128 stands for zero in the data rows.
One hidden rule gives every row of this table a label. Here are some rows, each with its label.
[130, 151, 86, 112, 106, 90, 85, 128] A
[127, 126, 117, 125, 93, 143, 100, 128] C
[126, 209, 126, 86, 150, 74, 115, 191] B
[111, 125, 100, 121, 90, 147, 154, 160] C
[180, 110, 126, 124, 160, 220, 86, 64] B
[152, 118, 250, 183, 204, 124, 165, 130] B
[79, 141, 157, 217, 147, 147, 154, 54] A
[142, 155, 113, 111, 67, 161, 99, 106] C
[174, 94, 202, 182, 221, 153, 143, 86] B
[148, 99, 151, 148, 197, 198, 98, 63] B
[113, 126, 58, 127, 129, 96, 122, 127] A
[171, 233, 75, 59, 123, 102, 75, 211] B
[118, 125, 106, 95, 143, 101, 108, 156] A
[201, 137, 168, 157, 199, 171, 111, 89] B
[162, 237, 119, 94, 149, 80, 79, 212] B
[101, 122, 69, 110, 123, 72, 133, 189] A
[138, 93, 171, 111, 112, 124, 199, 81] C
[109, 140, 55, 62, 113, 147, 68, 131] A
[109, 128, 144, 147, 113, 124, 153, 165] A
[133, 120, 119, 128, 98, 129, 112, 121] C
[97, 98, 103, 45, 61, 199, 110, 171] B
[156, 129, 94, 101, 150, 120, 92, 163] A
[159, 220, 97, 106, 120, 80, 79, 170] B
[162, 142, 109, 73, 69, 198, 111, 133] C
[135, 218, 54, 116, 143, 75, 104, 180] B
[95, 92, 114, 117, 119, 62, 82, 121] C
[161, 236, 120, 96, 149, 81, 81, 211] B
[173, 93, 201, 181, 219, 152, 143, 87] B
[94, 119, 110, 159, 136, 138, 150, 100] A
[137, 135, 93, 56, 101, 102, 109, 217] C
[133, 108, 86, 89, 133, 108, 100, 175] A
[75, 98, 161, 125, 171, 78, 150, 132] A
[127, 106, 153, 158, 127, 79, 200, 135] C
[189, 122, 198, 166, 194, 172, 142, 64] B
[125, 102, 128, 80, 42, 131, 100, 159] B
[194, 120, 134, 129, 159, 175, 105, 124] B
[146, 235, 83, 96, 113, 73, 68, 184] B
[125, 87, 184, 95, 106, 103, 213, 142] C
[96, 128, 153, 180, 148, 184, 168, 80] A
[119, 78, 112, 53, 75, 153, 154, 141] B
[232, 148, 144, 136, 163, 197, 101, 86] B
[62, 118, 130, 235, 170, 155, 192, 51] B
[108, 98, 139, 118, 84, 129, 95, 99] B
[164, 155, 164, 137, 171, 145, 128, 93] B
[139, 103, 110, 122, 101, 101, 195, 133] C
[72, 127, 162, 232, 155, 135, 198, 113] A
[100, 97, 63, 143, 155, 77, 125, 146] A
[160, 85, 125, 105, 62, 108, 131, 68] B
[135, 119, 149, 142, 115, 92, 159, 75] C
[116, 146, 98, 94, 98, 68, 98, 190] C
[198, 110, 164, 143, 137, 132, 86, 113] A
[99, 91, 116, 119, 122, 63, 83, 118] C
[150, 108, 97, 138, 106, 123, 182, 73] C
[106, 106, 133, 177, 91, 162, 127, 48] C
[118, 115, 161, 101, 98, 168, 154, 111] C
[101, 122, 70, 112, 123, 74, 135, 187] A
[175, 117, 210, 150, 187, 149, 156, 125] B
[126, 198, 131, 87, 146, 76, 124, 187] B
Which label does each new row get?
[131, 126, 119, 131, 100, 144, 100, 125] ~ C
[110, 81, 197, 133, 147, 101, 211, 80] ~ C
[189, 89, 149, 169, 165, 130, 74, 79] ~ A
[78, 109, 89, 134, 144, 183, 109, 103] ~ A
[72, 95, 159, 203, 126, 141, 140, 46] ~ C
[81, 127, 115, 194, 129, 154, 191, 114] ~ A
[68, 109, 192, 171, 135, 159, 211, 119] ~ A
[111, 102, 160, 100, 116, 177, 113, 156] ~ C
[213, 146, 203, 157, 185, 154, 118, 147] ~ B
[85, 151, 189, 216, 131, 128, 162, 115] ~ A
